One turning vector, and how many ticks it has turned
The counts run from 0 to 530.
[171 155 145 116 124 140 128 103 179 140 133 135 128 126 116 153 144 128
  87 128 138  97  94 101 122 116 139 170 101 122 153 137 152 102  93 114
 163 138 149  73 142  88 159 136 154 133  91 125 124 137 130 107 104  77
 118 156 177 129 132 154 162 165 101 151 153 154 135 128 143 100 123 113
  81 129 146 103 158  90 160 110 106 210 131  86 126 170  89 161] | 340
[149 163 134 118 131 143 127 152 154 158 133 129 142 118 124 128 132 130
  92 159 142 123  99 114 137 111 125 175  93 140 115 132 132 106 122 130
 122  99 157  78 133  76 183 127 139 121  92 120 118 122 134 119 162 104
 137 132 166 113 104 137 149 177  97 159 164 164 136 142 158  60 127 105
  89 132 130  82 131  95 159  81  92 193 142  99 132 178  95 166] | 194
[193 140 138 137 118 114 141 103 165 163 123 136 143 112 109 127 137 156
  80 128 121  99  95 128 107 140 132 168 124 138  95 127 154 111 124 119
 131 121 167  99 114  93 166 125 119 111  96 155 150 122 137 132 120  96
 127 152 155 104 106 145 166 184  90 125 165 167 152 104 160  97 118 104
  91 141 158  73 169  97 146  79  95 191 132  98 153 181 122 136] | 135
[181 125 134 130 108 121 144 130 128 163 131 152 139 114 125 140 138 136
 117 147 121 127 146 108 146 107 126 135  94 150 114 107 141 103 106 126
 131  90 166  98 155  84 163 120 129 115  93 144 120 133 141  90 170  93
 124 148 181 105  91 154 170 169  99 163 167 147 136 135 149  78 130 110
  95 133 157  67 184  91 148  95 117 187 154 104 135 158 102 132] | 116
[168 141 125 132 126 129 121 125 164 159 113 132 120 135 134 129 129 120
 106 158 145 109 127  97 146 103 131 156  91 144 106 121 144 101 105 163
 113  91 158 117 137  83 169 110 113 108  98 141 116 130 143  90 146 106
 109 133 173 106 117 152 155 167  90 148 153 156 153 161 154  60 136 100
  86 138 148  71 157  84 156  90 121 191 146  99 132 166 102 155] | 364
[154 133 163 116 130 127 121 115 156 155 117 138 122 110 107 122 133 126
  80 105 151 105  69 129 140 156 115 166 105 138 124 159 146 104 115 146
 134 143 141 118 123  92 134 120 114 127  93 108 120 111 133 117 124  81
 146 129 162 118 130 122 134 174  98 130 159 184 149 108 157  97  91 110
  94 123 169 100 154  69 167  77 128 215 115  78 149 138 123 134] | 53
[161 126 154 131 135 114 130 101 156 167 126 144 121 101 106 132 144 130
  90 103 133  97  85 117 144 152 115 157 112 135 128 157 147  90 105 134
 134 140 146 119 128  93 135 124 123 134  86 115 128 102 127 122 122  76
 142 136 171 109 125 129 146 173 104 133 154 185 142 104 157 111  89 121
  97 123 172  92 163  64 159  89 128 207 121  73 152 137 140 123] | 411
[166 159 143 112 104 121 145 110 149 167 146 139 147 112 121 120 134 127
 122 140 134 121  89  85 128 121 153 172  94 143 119 122 147  80 111 112
 143 123 133  83 118  76 184 123 149 129 100 118 102 121 140  83 143  92
 141 142 180 102  93 122 155 158 120 171 167 150 130 120 157  75 131 111
  96 114 145  92 170  96 148 108 126 195 132  88 125 159 127 137] | 159
[155 131 155 120 126 121 134 128 147 166 114 139 141  94  95 144 123 125
 107 132 147 135 120 128 170 129  96 154 103 147  94 139 145  99 116 165
 106 115 149 152 139  97 162 126 105  99  99 129 108 119 156 122 150  95
 141 148 153 103 128 125 145 161  93 135 153 191 163 131 161  81 106  86
 110 120 156  90 166  78 160  75 144 192 131  80 143 150 130 129] | 403
[159 143 144 121 137 120 133 104 151 158 114 149 124  89  97 154 141 137
 121 119 145 126 142 122 187 118  95 140 105 144 127 144 171  91 104 141
 126 113 154 138 162 110 150 128 110 103  96 119 110 121 143 108 136  73
 128 164 169 108 131 138 140 163  99 140 148 186 143 112 147  74 110 109
 106 124 166 103 191  74 150 101 126 195 141  92 142 146 121 120] | 292
[161 152 142 131 128 143 123 101 159 151 117 151 132 116 112 160 144 147
 107 135 140 119 128 123 165  94 114 151 113 133 126 127 170  96 100 122
 134 104 173 118 164  95 154 137 125  99  99 137 124 144 128 112 125  86
 117 163 175 116 109 169 143 179  94 141 133 146 137 112 157  79 113 111
  98 140 142  85 178  98 164 105 103 195 161  93 125 180  87 150] | 204
[194 139 144 141 114 104 158 127 138 166 136 137 155 123 127 123 129 136
  94 134 140 120 132 115 134 136 116 152 128 161 108 128 164 119 101 137
 125 110 158 125 117 100 168 140 106 105  86 151 153 128 136 105 155 114
 121 160 154 104 118 133 175 164  83 149 160 176 145 129 143  82 137 119
  91 142 147  87 164  80 166  71 118 199 145 101 152 171 114 138] | 261
[193 133 138 114 108 118 150 135 158 157 133 128 151 110 127 117 142 129
  90 136 124 118  84 109  95 144 143 187 110 148 110 129 136 110 112 124
 124 119 164  72 102  92 174 118 144 126  97 134 127 132 147 116 150  97
 146 124 162 112 125 133 168 184 108 140 176 171 153 136 146  80 132 104
  89 129 144  80 155  88 160  83 116 180 135  91 153 161 122 140] | 355
[162 141 134 144 138 119 120 113 159 164 122 127 127 131 129 106 138 132
 101 140 151 107 116 108 121 124 120 164 108 163 115 131 150  98 109 153
 109  93 162 106 119 104 161 112 102 124  85 133 132 105 138 123 153 108
 117 118 167  99 130 121 148 185  77 129 164 164 147 138 160  47 128 116
  93 136 144  70 161  86 159  79 105 178 133  88 145 167 117 135] | 57
[178 139 168 101 105 100 146 127 148 151 116 143 141  94 108 126 138 146
 109  84 132 111 110 123 139 142 103 163  90 153 124 144 161  99  93 107
 138 128 141  94 127 103 156 120 128 128  93 122 126 119 136 113 144  70
 140 157 170 117 128 130 158 162 105 145 170 197 139 110 145 108 110 114
  93 107 167 110 171  78 146 110 109 201 143  84 153 144 139 103] | 20
[186 127 144 123 118 132 143  93 159 154 102 155 148 104 100 147 141 147
  92  95 131 100  85 135 126 137 119 175 120 111 111 151 150 111 103 127
 130 137 161 129 126  94 148 140 123 107 102 136 126 133 145 129 111  79
 148 145 157 115 126 149 153 184 109 112 140 164 161 109 156 107 103  90
 104 129 170  79 175  89 170  88 128 195 132  89 148 162 107 136] | 350
[166 115 157 120 112 113 121 152 142 160 126 150 147 111 131 119 118 122
  79 107 137 109 108 124 126 138  99 166 105 157 107 120 143 101 100 129
 125 117 134 116 124  89 157 130 129 133  86 131 104 126 143 101 139  88
 153 143 149 114 133 111 167 159  92 140 160 183 163 146 163  86 123  76
  83 128 170 103 149  94 167  75 132 195 141  90 149 138 130 122] | 421
[178 132 141 136 120 117 120 117 174 157 113 132 137 118 109 137 135 149
  84 127 124  97 116 138 129 136 117 167 115 145  99 126 155 111 116 131
 129 102 181 115 139  97 162 143 118 110  94 159 144 131 127 145 121 110
 116 160 146 108 119 170 168 182  84 119 147 170 152 118 170 100 116 107
  87 140 154  78 164  96 154  83  88 193 153  87 146 180 100 137] | 8
[183 128 140 121 109 119 145 132 151 148 129 131 159 123 127 118 145 126
  73 147 120 113  93 115 115 128 133 188 112 141 109 123 140 108 106 126
 120 106 175  86 115  86 173 137 148 122 102 145 124 137 144 120 142 111
 131 141 155 117 125 156 168 170  98 136 156 166 147 154 156  79 116  94
  87 134 131  69 145  94 166  79 104 175 150  83 134 169  95 161] | 228
[160 137 163 121 127 133 131 144 153 163 138 131 147  86 102 143 118 129
  93 128 142 126 119 131 164 130  86 152 107 146 118 138 144 111 107 147
 118 128 142 118 131  87 179 135 112 117  83 122 122 132 154 131 159  92
 133 162 150 125 141 117 152 155  95 156 172 206 152 132 146  91 121 106
 105 120 149 110 150  67 158  82 117 217 110  94 149 151 136 134] | 156
[195 132 140 131 117 108 150  90 154 161 112 156 143 122 122 120 151 127
 124 128 127  98 117  83 140 120 144 158 111 143 129 126 164  94  91 141
 125 111 148 118 145 103 163 115 131 119 100 132 109 129 144  68 126  79
 135 126 182  95 115 136 164 178 101 146 143 149 139 134 140  63 135  96
  95 135 161  75 198  88 158 109 149 174 151 102 139 155 113 134] | 346
[159 127 162 107 117 118 117 141 162 148 125 137 134 102 119 121 131 122
  72 104 141 113  92 126 134 155  97 173  80 156 124 141 151 100  97 117
 137 115 147 104 131  87 149 132 142 131 106 116 107 121 139 122 133  88
 150 152 155 121 136 145 162 155 101 131 163 191 146 136 168 110  93  97
  69 114 159 108 144  86 166  99 106 200 149  72 134 136 119 132] | 36
[178 103 147 120 124 112 119 114 138 164 112 157 117 116 127 133 128 120
  97 105 132  77  96 119 131 134 124 149  94 135 123 124 141  97 100 149
 135 144 139 121 133  81 146 119 118 136  87 131 105 121 145  84 127  76
 138 140 170 114 144 128 165 176  95 135 155 170 161 141 150 104 118  90
  85 135 185  98 167  70 159  86 153 197 136  93 154 139 129 125] | 114
[163 131 158 122 113 118 142 153 129 150 120 141 129 103 120 132 149 121
 111 132 119 129 124 108 162 122 111 154  88 147 134 138 133  92 105 123
 115 107 180 101 156  94 161 121 133 122  90 110 101 131 144 105 188  89
 139 140 183 109 114 141 151 167 100 152 170 172 133 132 146  74 109 117
  85 122 145  80 170  75 155  91 116 179 152  86 133 126 101 136] | 89
[155 135 147 118 133 131 109 121 158 143 107 145 113 106  98 158 134 131
  94 127 156 114 134 131 176 112  96 151  98 131 125 142 160 113  96 161
 114 123 162 130 151  98 157 133 100 100  93 120 124 135 144 120 137  96
 112 157 161 131 154 142 153 170  89 129 143 191 159 143 140  79 117 104
 100 133 150  98 161  64 167  99 114 211 136  90 141 164  97 145] | 95
[171 133 158 123 120 112 131 152 144 145 136 128 139 116 139 127 140 119
  93 133 136 124 124 107 133 125 106 155  97 155 134 121 145 116  99 128
 122  97 164  76 143  93 181 121 138 143  81 121 119 135 148 109 180  98
 131 138 176 121 140 128 175 163  89 153 174 184 139 153 135  72 127 115
  79 127 139  87 151  73 156  93  85 180 146  94 138 153 106 134] | 90
[177 124 149 138 129 114 139 133 125 160 140 152 141 119 133 127 127 126
  85 106 146 103 122 111 120 132 101 151 120 153 135 122 158 104  99 124
 136 124 137 106 129  78 156 134 118 140  69 140 123 125 138  90 142  77
 153 153 159 118 128 108 168 159  85 158 157 167 147 141 140  87 137 105
  87 140 168 104 156  87 171  70 130 219 127 106 164 155 119 141] | 64
[178 122 148 128 116 132 108 106 163 152 130 151 127 110 106 159 130 137
  75 122 130  85  95 132 125 122 113 163 107 112 110 130 144 112 103 127
 153 136 143 106 141  77 164 138 137 128 100 140 111 137 135 114  96  73
 131 160 160 123 142 155 175 161 102 137 148 175 158 128 155 120 117  90
  86 130 170 101 154  89 155 104 124 208 146  88 141 161 109 150] | 367
[169 157 155 117 132 142 138 132 164 155 119 131 147 123 109 131 126 129
  72 125 161 121  85 136 148 132 107 178 107 146 132 164 158 108 104 128
 131 118 157 118 116  96 153 154 107 100  89 126 136 125 140 127 125 113
 131 168 146 115 115 137 142 161  90 139 134 176 141 120 161  83 103  92
  95 136 142  94 139  93 178  78 105 213 132  81 136 168  94 155] | 426
[154 156 135 110 129 150 102 119 167 147 108 132 120 121 111 162 124 135
 103 148 152 114 112 128 153  89 117 152  81 128 105 129 144 107 115 138
 126 106 169  86 148  78 177 121 122  99  99 127 118 138 139 122 136  94
 111 153 166 129 119 162 146 177  91 157 154 157 156 138 151  76 123  98
  89 133 151 104 149 100 154 105  86 189 146 106 138 181  91 150] | 221
[181 155 150 118 111 126 138 103 169 156 109 145 142 124 113 131 127 147
 104  94 148 101 100 119 128 137 124 161 100 142 122 130 172  95  95 117
 144 115 148 119 125  89 143 139 121 101 109 142 130 121 127 106  94  92
 127 167 156 103  98 151 150 171  94 145 133 153 138 105 168 103 115 102
  87 133 158 100 177 101 167 112 108 204 151  91 135 171 106 134] | 400
[153 155 145 108 129 147 115 112 165 152  94 153 128 101  97 154 138 148
 121 123 142 119 113 123 170 104 108 157  77 129 116 140 158  86 102 125
 131 107 173 104 153  98 160 124 118 103 114 109 112 126 135 119 127  77
 130 158 168 109  97 158 130 174 101 149 142 161 143 105 167  79 101 106
 107 121 153  95 179  98 160 116 102 183 153  87 123 158  96 125] | 435
[178 120 154 122 126  99 138 124 132 138 109 146 137  84 112 129 140 146
 104 101 137 109 126 124 135 139  95 150 112 150 128 138 158 110  98 131
 106 117 170 103 136 106 152 123 106 118  81 127 130 123 146 123 160  73
 138 138 157 117 139 120 151 192  80 132 166 194 157 113 140  71 107 117
 106 125 173  91 173  84 148  89 105 182 129  98 157 150 122 106] | 327
[161 133 151 109 118 140 146 116 133 151 124 160 139  81  90 164 148 136
 119 116 123 130 102 120 168 118 117 155 106 119 131 147 145  98 108 116
 137 137 161  98 164  87 163 131 134 110  97 106 104 134 143 115 144  62
 145 153 178 126 104 148 136 168 117 159 159 168 143 103 140  99 102 120
 111 114 161  87 181  75 167 109 122 196 129  95 134 144 111 128] | 462
[187 125 154 114  99 108 162 136 149 155 134 141 153 114 129 113 142 116
  87 119 131 108  98  92 104 148 136 185 103 153 134 128 149 102  85 116
 132 122 146  88 120  91 178 127 150 132 108 131 119 135 150  86 137  92
 140 133 171 114 132 132 176 168 107 149 168 175 148 138 146  87 129 102
  76 113 147  92 160  83 161 104 123 178 141  92 141 151 117 139] | 482
